In the rows, zero is written as 128.
One turn sends every row of this set to another row. A few are shown first. Where does it send the rows asked after them?
k_559: [148 156 146 131 136 105 143 129 142 107 140 101  96 100 115 136 176 118
 124 136 107 170  90 146 150 110 160  89 132 134 100 142 127 136  90 138
 135 100  94  92 155 132 149 153 165]
k_80: [167 159 127 157 160 104 102 116 134 166  95  94  89 132 158 139 148 122
 108 130 120 136 132 151 147 105 140 159 150 159  91 125 128 106 112 101
 137 116 109 121 183  89 123 114 122]
k_754: [117 149 131 124 130 152 155 120 146 126 130 124 132 136 130 179 116 137
 182 172 117 134 162 118 106 125 140  74 126  96 139 131 152 138 162 107
 119 121 122  95 155  96 122 144 134]
k_127: [159 122 139 123 124 111 133 148 134 109 114 120 131 172  84 118 152 145
 140 133 123 104 129  85 113 125  98 138 108 154  96 156  96 115 105 126
 173 138 151 115 175 121 129 152 115]
k_621: [148  93 127 108 120 131 104 124 122 113 152 104 144 146 164 119 133 108
  97 136 118 151 130 119 129 106  93 137 108 137  96 120 142 100 154  96
  88 122 115 153 133 179 128 168 103]
k_59: [101 140 136 128 117 113 125 146 142 120 141 148 143 101 112 158 127 107
 119 125 150 114 115 141 126  83  94 128 132 143 142 169 142 128 192 120
 125 106 114 114 184 109 149 123 162]
k_303: [150 128 153 163 116 108 112 127 138 112 118 121 120 147 162 154 149 122
 119 154 146 148 138  94 158  92 143 134 156 100 142 131 117 136 136 167
  94 131  97 117 126 107 177  99 165]
k_538: [110 144 140 171 164 158 163 123 121 140 117 126 155 133 136 130 103 137
  99 145  87 112 128 121 136 145 146 137 125 208 120 107 140 128 121 135
 104  95 109 109 130 158 141 150 139]
k_843: [138 120 107 130 100  92 153 135 133 137  99 116 127 142 132 110 106 157
 132 126 162  75 129 143 139  63 113 175 122 124 114 134 112 131 121 132
 147 138 116 121 161 113 144 107 152]
k_824: [108 126 157 121 128 167 140 124 109 168  76 116 158 153 131 134 123 157
 156 136  97  86 138 116 107 112 134 127 150 154 143 139  99 101 111 134
 109  89 104 130  98 132 130 162 153]
k_22: [109 148 179 127 168 152 115 118 137 114 127  99 123 100 107  86 136 144
 147 138 124 140 124 119 168 110 115  98 116 184  72 111 159 108 121 128
 107 109 102  98 115 133 108 136 155]
k_302: [112 104 124 109 149 123 142 135 105 142 116 150  74 160 125  87 150 125
 109 113 154 140  86 127 159 141 117 122 139 129 123 170 113 114 108 127
 125 138 161 134 108 139 115 161 148]
k_210: [126 107 159 119 120  84 113 151 125 129 159 115 124 125 115 133  84 172
 162 113 121 170 127 125 109 110 146 154 135 103  99 160 125 128 106 142
 141 135  78 129 110 136 147 122 168]
k_381: [127 129 105  99 141 135 133 145 109 173 109 105 146 166 154 124 148 173
 149 150 107 105 115 134 113 140 144 100 139 173  99 110 127 122  90  83
 145 131 145 119 109 126 126 131 109]
k_277: [125 168 132 109 128 113 128 145 150 129  89 100 108 117 123  71  84 152
 123 127 121 143 158 137 115 107 148 101 120 116 113 118 153 103 164 142
  90 123 154 105 115 111 165 151 140]
k_633: [106 115 160 141 106 127  82 123 120 141 113 128 114 136 142 141 117 126
 125 138 143 162 165 136 166 116 127  83 185 127 120 114 139 105 138  99
 121 114  94 116 158  99 144  89 113]
k_565: [145 157 123 164 136 113  93 108 115 106 130 101 148 142 143 154 122  94
 129 146 129 160  98 119 112  97 123 143 147 115 101 155  91 128 166 150
 111 124 102 110 163 132 168 101 160]
k_267: [117 145 149 139  89 144  84 150 116 133 155 133  90 125 176 136  98 144
 145 155 123 163 118 118 129 154 163 142 147 129 163 115 141 112 117 124
 127 149 140 136 165 129 118 170 115]
k_313: [ 99 149  98 101 180 112 162 165 125 161 122 140 138 145 134 121 120 165
 111 145 109 100 115 142 140 133 153 160 113 160 145 155 141 135 105 122
 112 113 165 145 139 132 103 153 139]
k_605: [104 162 145 100 135 139 129 142 131 130  96 141 139 116 132 158  96 156
 138 173 107 183 155  98 112 110 137 116 110 118 130 117 184 138 164 137
 119 114 135 102 167 131 137 121 115]
k_894: [126 159 187 163 142 108 157 162 157 146  99 110 102 122 137  95 136  90
 145 109 119 155 125 129 111 119 129 113 127 105  96 163 161 174 108 107
 115 127 120 102 142 155 149 143 154]
k_54: [ 72 157 173 148 120 128 130 138 122 118 123 144 140 120 143 107 130 160
 164 125 117 128 136 140 114 105 100 132 140 137 124 163 131 153 108 121
 122 130  66 133 113 128  74 169 165]
k_532: [138 178 134 179 113 130 121 173 159 125 113 106 134  87 130 133 120 147
 156 159 111 137 140 138  75 120 154 118 159 139 139 117 118 163 140  85
 120 148 121 133 145 108 121 159 128]
k_109: [107 135 139 120 167 117 114 127 125 147 154 138 173 161 158 127 124 156
 122 133 140 143 119 145 159 137 109 175 127 168 118 126  95 124 174 108
  87 143 122 155 114 136 111 141 116]
k_226: [121 128 142  96 104 172 148 135 127 122 164 130 101 121 163 134 160  93
 134 142 163 137 140 116 131 118 114 165 153 129 137 119 101 134 112 104
  82 123 129 164 139 153 123 158 124]
k_743: [122 132 115 109  84 118 118 106 147 124 140 105 113 115 131 134 119 117
 137 160 116 121  87 118 125 116 132  96  85 126 140 123 148  76 166 118
 125 141 165 131 130 146 134 165 164]
k_757: [156 132 168 140 147 109 104 168 126 121 107 106 108 112  98 104  96 112
 177 110 119 125 130  84 122  81 145 108 126 110  96 150 137 170 111  91
 108 121 107 109 122 146 135 131 137]
k_732: [139 100 150 132 144  97  86 147 117 137 140 128 119 145 135 128 162 142
 126 130 145 134  82 103 123 155 124 139 114 191 116 142 101 152 121  75
 152 147 135 134 116 154 109 145 120]
k_82: [117 146 104 102 123 168 145 134 109 132 110 138 135 152 151 124 183 134
 122 141 136 136 100 126 180  92 105 107 146 173 118 111  88 120 138 117
 100 140 124 145 105 111 119 148 122]
k_741: [139 149 145 138 149  82 151  99 129 142 118 168  81 149 110 123 145 132
 110 128 105 138 159  94 128 152 117 165 154 136 103 143 133 106  90 117
 144 143 150 133 136 121 123 135 115]

k_313 turns into k_302
k_824 turns into k_127
Now find these:
k_59 turns into k_277
k_743 turns into k_22
k_303 turns into k_754

One turn sends every row of this set to another row. A few are shown first. Where does it send the rows asked after them?
k_601: [101 115  87 210 109 106 111 151 138 103 132 141 127 159 186 137 142 139
 115  81 133  95 125  75 122 107 131 119 165 127 109  68 147  88 108 118]
k_309: [144 112 100 163  82  41 162 112  85 109  85 130 102 128 132 135 127 102
 109 153 135 115 139  74 119 170 124 169 166 122 101 129 124 108 116 137]
k_353: [ 90 113 115 204 115  78 116 129 134 133 129 120 158 128 142 154 115 118
 122  93 138 104 113  88 138 133 161 134 131 139  87  84 161  88 113 136]
k_536: [113  75  94 175  94  89  80 126 102  81 110  94 111 130 197 174 100 131
 135 107 155  70 106  82 131 146 153 143 152  97 143 144 171 109 109 132]
k_128: [106  80  68 178  99  98 134 131 108  91 135 132 124 149 206 139 126 150
 116 102 136  75 134  71 133 116 130 135 189 108 158 127 154  73 106 134]
k_734: [118 100 113 170  41 102 125 181 102 117 135  80 114 122 156 187 135 101
 143 143 109 110 142 139 118 165 160 123 204  84 115  97 138 112  96 192]
k_983: [155 111 114 173  80  38  85 128 126  89  84 112  82 147 153 163 147 113
 111 114 124 123 122 139 120 153  80 149 183 119  88  86 128 133 113 162]
k_89: [152  94 117 126  71  64 108 168 144 125 166 117 117 133 169 173 118  58
 145 125 120 110 142  87 129 141 126 128 174 108 126 100 145 119 105 188]
k_968: [156 112  82 183 106  29 106 139  99 104 120 139 127 132 112 167 127 144
  88 161  80  94 164 111 122 126 114 152 184 107 126  96 122  95 128 161]
k_944: [128 110 141 200  63  93 174 194 100 102 111 138 120 129 134 135 132 123
 123 156 150 125 171  82 105 163 161  93 155 100 111 140 129 111 110 137]
k_418: [115 101 105 243 100 101 116 139  97 149 106 102  81 120 160 122 139 128
  63 127 145  98 164 108 165 149 144 124 148 102 102 120 172 121 103 170]
k_403: [131  94 162 148  81  66 107 173 135 101 127 115 107 133 180 134 147 123
 114 122 173 130 141  89  82 120 119 113 135 111 116 145 104  91  88 165]
k_937: [100  58 120 200  91  92 113 116  93 147 112 118  88 170 134 136 116 120
 106 122 112 131 168  96 171 146 151 100 194 108 119 108 186 144  89 152]
k_993: [129 103 124 163 109  70 103 201 117  99 136 122 106 142 152 178 115 100
  87 121 131  64 160 105  87 111 146 137 151  89 115  86 135 113  61 203]
k_681: [136 103 111 149 121  38 102 144  95  55  94  98  77 162 126 122 136 144
  71 135 115 111 164  97  94 157 130 133 156 137 135 110 141 122  84 132]
k_521: [165 122 126 151  98  58 120 171 126 142 140 123 107 141 129 165 107  95
 140  99 144  90 164  88  95 113 111 154 167  95 143 148 105  96  83 117]
k_199: [113  92 125 193  92  99 102 115 104 146 117  81  81 142 144 127 136 164
 100 142 132 114 136 111 191 126 127  89 178 104 145 135 144 107 110 160]
k_355: [118  99 136 180  86  91 125 174 119 120 114  91 108 122 160 113 154 108
 134  84 139 128 147 124  81 169  76 118 192 108 122 146 135 117  75 149]
k_216: [154 111 100 170  60  79 135 193 106 136 138 129 100 125 123 161  81 120
 112 123  97  69 140 100 128 141  77 102 174 111 137 147 130 124 118 152]
k_577: [122  68 140 147  91  85 142 201  98  94 142 152 117 118 142 134 128 119
 143 151 166 107 169  85 102 101 166 158 160 120 119 102 128 109 111 160]
k_436: [137  99 119 163  89  57  94 136  84  75 105 101 117 121 160 170 169 136
 125 176 129 119 157  74 128 179 136 143 194 113 113  53 135 110  95 153]
k_235: [111 105  96 209  78 108  83 124  85 154  96  81  72 132 139 167 149 108
  97 137 112  90 170  95 153 129 154 114 164  82 125 133 171 117  93 107]
k_789: [ 77  72 135 165  98  82 101 225 101  81 123 108 118 128 118 145 107 136
 103 137 104  97 182 125 120 130 115 116 154 106 109 113 156 120  66 154]
k_107: [ 92  81 114 187 113  67  89 118 123 109 115 109 127 153 132 174  82 127
 133  85 126  92 108 105 112 137 193 145 142 116 119 130 170 115 120 138]
k_73: [103  78 123 227  78 127  98 134  90 156 117 130  69 154 135 124 163 160
 116 133 125  97 139  96 136 128 128 151 198 105 114 120 159 136 111 128]

k_993 turns into k_89
k_353 turns into k_107
Now find these:
k_199 turns into k_73
k_681 turns into k_436
k_355 turns into k_944

